Named turns come first, each shown by rows before and after it. Which turns, in which order, take the first row of each pair that follows to the second? Write the first one first, as in the answered first pair.
turn C:
6	-10	-6	10	8	11	-28	-3	-19	-16 |-> 22	-15	0	6	15	19	-20	24	-8	-23
6	-59	-23	16	-27	12	12	10	1	1 |-> -2	-34	-28	11	-24	11	-19	-33	-29	-15
-6	16	19	9	-14	-13	-23	49	-43	-31 |-> -6	-31	-8	6	-7	14	34	63	5	-2
-10	-26	-44	18	-6	17	-15	-28	-7	5 |-> 5	14	-11	23	-4	-1	-45	-9	-33	-27
turn Z:
-33	-4	25	-44	-17	-30	-29	-20	-33	-22 |-> -43	28	31	-18	13	-36	-30	-16	-19	-13
38	-16	5	59	-23	8	17	43	-18	-26 |-> 33	-53	-7	1	-41	10	9	-2	-38	-17
53	-21	10	72	-35	-12	-10	42	-43	-39 |-> 40	-74	-17	7	-59	-2	-15	-23	-63	-34
-5	31	-20	64	-21	-3	-27	62	-29	13 |-> 14	-19	-27	26	-64	5	-23	53	-51	6
turn N:
-5	-31	-38	-51	-29	17	-5	-22	5	2 |-> -8	16	-43	28	-33	10	-44	-33	-17	-9
55	-55	15	19	-80	13	34	30	-48	-14 |-> 53	-21	15	82	-62	11	22	47	-38	-9
-19	86	26	-40	72	-10	-25	-32	-21	-30 |-> -21	83	30	-53	89	-7	-6	-20	-2	-16
-6	-38	-16	-10	-55	0	-35	-39	-41	-30 |-> -21	15	-18	94	5	3	-22	6	1	-9
turn L:
11	-45	-16	-88	-60	-6	-5	-24	-27	-14 |-> -24	-26	-25	-103	-15	-8	19	-45	-3	14
-17	-34	-41	-38	13	10	40	3	26	13 |-> -18	-18	-42	-9	25	8	46	8	34	19
20	-21	-5	32	-30	2	-12	8	-7	2 |-> 23	-32	1	2	-29	-4	-9	-1	-16	2
-16	17	-3	51	16	9	-22	-17	21	15 |-> 1	8	6	62	-12	4	-31	-8	5	4
Pairs:
Between the rows of a pair lie 2 to 3 turns.
30	-51	-35	43	-53	12	-11	7	1	-1 |-> 56	-23	7	29	-43	-9	-18	55	-5	-26
Z then C then C
15	16	42	-37	0	-30	-20	3	-20	-38 |-> 28	20	40	23	4	-21	-11	44	8	-24
N then Z then N
-7	30	27	50	16	-12	-4	43	8	-1 |-> 18	-7	38	-28	-29	-11	-17	28	-28	-27
L then L then L
-10	37	45	-24	58	-6	30	35	12	-32 |-> -30	-2	1	-1	57	20	61	19	44	8
L then C
-22	19	-45	68	2	9	-9	-30	12	29 |-> -11	-37	-46	-43	-30	8	3	-45	-2	20
N then N
-43	88	19	4	107	-2	-13	31	35	1 |-> -69	12	-50	-14	35	22	-50	-105	-29	11
Z then C then C
-7	33	32	55	-9	-34	-24	-10	-10	-25 |-> -20	-11	6	4	-27	-33	-22	-62	-25	-15
Z then Z then Z
-8	-56	8	2	-8	63	75	42	21	-7 |-> -42	-2	-12	96	-15	58	1	-22	-28	-21
Z then N then N
-18	47	-3	45	-22	-1	-56	-15	-34	-23 |-> -31	30	-28	71	11	12	-11	5	27	24
N then C then L
-26	-25	-49	26	2	39	6	-64	-11	37 |-> 9	-45	-36	37	3	45	37	13	35	37
C then C then C
37	-37	-23	15	-43	13	-22	5	2	19 |-> 19	-45	-22	-37	-25	13	-7	-14	7	22
L then L
20	60	8	-42	50	-25	9	7	11	3 |-> 3	27	-15	-72	38	-16	8	-35	-2	10
C then N then L
18	21	0	-1	43	-8	31	51	26	23 |-> -17	13	-35	36	36	1	7	-10	24	43
C then L
38	-17	21	14	-17	9	23	69	31	-8 |-> 31	-53	-17	25	-45	21	18	19	20	4
N then N then C
-27	44	14	14	45	15	30	60	50	6 |-> -35	56	26	-48	47	-1	31	30	25	0
N then Z then Z
-24	-15	13	-27	7	38	67	14	57	9 |-> 3	-48	13	-45	-71	34	14	-15	-7	-30
L then Z then N
0	-32	-8	3	-58	-3	-30	-62	-36	-26 |-> 5	-30	15	-31	-59	-7	-25	-46	-39	-40
C then Z
-3	-17	0	-10	-50	4	-9	-37	-48	-20 |-> 9	-21	-12	64	-43	23	12	7	-1	2
N then Z then C
-19	-4	-12	-16	-37	-16	-23	-7	-56	-35 |-> -21	18	-26	57	3	-3	15	39	17	3
N then C
-11	-49	-29	-13	34	17	49	-3	38	53 |-> 4	-43	-22	30	24	20	43	23	47	46
L then Z
6	25	4	95	-23	-18	-2	30	10	-16 |-> 28	19	11	78	-33	-26	-4	47	8	-28
L then L then N
-24	-48	-18	-63	29	-3	45	-18	50	40 |-> 46	7	42	-34	-34	-30	-52	15	-45	-53
N then C
-10	-4	-37	-49	-57	7	-26	-32	-23	15 |-> 9	55	-15	58	-33	-2	-36	35	3	2
N then C
-6	-40	-48	41	-20	16	7	-32	19	26 |-> -35	34	-18	49	35	-2	2	-28	17	25
C then N then C
6	23	12	24	33	-31	48	-11	7	20 |-> 22	7	35	-33	10	-42	38	0	-14	-1
N then C then C
9	26	3	66	14	-7	-4	5	43	17 |-> 20	-17	-19	69	-18	12	4	4	47	21
L then C
-19	8	-25	69	15	11	15	-15	36	44 |-> 3	55	20	74	12	-13	-14	14	4	-1
C then C
19	8	-12	103	-23	38	-36	41	-2	20 |-> 39	-17	1	57	-11	46	14	86	33	23
L then N
28	5	30	-30	2	-6	7	42	2	-21 |-> -14	25	9	-40	9	-9	-17	-29	-31	-11
N then Z then Z
-2	-30	-4	-43	41	13	68	34	60	34 |-> -61	52	11	-23	78	-2	9	-43	3	21
N then L then Z
44	5	9	40	-6	2	-1	80	4	9 |-> -38	-9	-39	-6	31	18	22	-24	9	57
N then C then Z
21	10	13	10	24	-6	36	66	49	1 |-> 16	35	17	62	14	-6	-6	54	24	-6
N then N then N
2	17	27	-25	-17	-8	-13	6	-16	-25 |-> -6	7	1	0	-33	4	-20	-16	-25	-17
C then Z then N
64	-4	27	4	-73	-24	-90	-11	-61	-55 |-> 49	51	34	58	-39	-32	-93	6	-48	-52
L then N then L
4	-80	-29	20	-23	30	0	-21	14	9 |-> -10	-9	-5	80	33	19	4	25	36	21
N then C then N
9	92	48	41	13	-31	-56	-3	-45	-27 |-> 34	82	53	57	19	-30	-32	62	-17	-19
Z then L then N
-42	43	4	-11	-28	19	-1	-25	-21	0 |-> -47	14	-15	-14	-28	31	32	-23	0	18
C then C then C
46	55	69	-59	-68	-48	-40	18	-43	-41 |-> -18	-6	-50	32	-90	-5	-38	-103	-28	32
C then C then N
-13	-52	-25	-54	-2	-19	48	9	28	-4 |-> -48	-5	-27	17	45	-16	38	2	47	20
Z then L
-61	22	-24	8	63	-3	6	-33	15	30 |-> -21	-19	0	-72	47	-10	45	10	28	19
Z then N then Z
-36	10	-19	24	56	17	51	-26	30	47 |-> -32	37	-28	67	34	8	14	-45	5	33
N then N then N
-36	12	-53	-33	40	11	42	32	-3	44 |-> 24	-28	-44	-56	-35	3	5	37	-56	-2
Z then Z then N
16	23	-11	90	-34	-23	-43	-7	-26	-38 |-> 32	3	1	74	1	-10	30	68	50	-16
N then L
-44	34	-6	60	29	-38	-21	-18	20	21 |-> 30	-17	20	26	-17	-32	4	73	39	-2
Z then L then N
-14	59	19	16	78	-10	35	23	67	7 |-> 17	32	18	49	48	0	38	67	81	4
C then Z
-9	1	-14	37	23	7	19	9	27	25 |-> 3	10	6	-11	36	-5	28	19	32	19
C then C then N
6	-1	-2	25	10	13	65	35	49	58 |-> 38	-17	7	24	-80	5	-21	-12	-49	-1
L then N then N
16	-7	7	23	-31	-13	-40	3	-45	-62 |-> -2	-46	-8	-56	12	-8	50	21	31	-17
N then N then Z
37	3	2	-39	-31	1	10	18	-24	-35 |-> 12	-26	-24	-53	-11	18	41	0	13	-1
C then L
-25	36	10	30	53	-21	-1	27	11	14 |-> -24	-4	-18	57	31	-4	6	17	14	27
C then L then C
18	-42	-23	40	-42	10	-37	-26	-35	5 |-> 23	-9	-5	71	-2	13	-3	56	26	13
C then N
22	-23	40	-77	-9	-17	12	15	-19	-21 |-> -28	3	16	-74	25	-18	10	-48	-20	-1
C then L then C
-23	-8	4	-71	54	4	55	-21	23	26 |-> -32	58	22	-20	43	-14	-21	-61	-40	-5
C then N
-20	2	-27	62	-5	13	18	0	36	38 |-> -32	-12	-30	-7	14	11	45	-17	37	41
N then Z
2	11	-26	71	5	13	28	16	43	43 |-> 22	-32	-24	-16	-59	5	-15	-40	-35	3
N then N
25	72	41	24	36	-29	-2	74	24	-19 |-> 7	-60	-31	-99	-34	-2	16	-26	8	8
C then N
-34	-6	-66	-31	-5	8	21	-5	16	24 |-> -22	40	-26	-53	-17	-19	-17	-5	-32	-16
Z then N then C
-81	70	-6	-30	55	-24	-1	-72	-28	11 |-> 16	48	63	-89	27	-36	23	66	-12	-35
C then N then Z
20	53	13	69	23	12	15	72	44	12 |-> 0	3	-40	95	-10	34	7	16	41	40
C then L
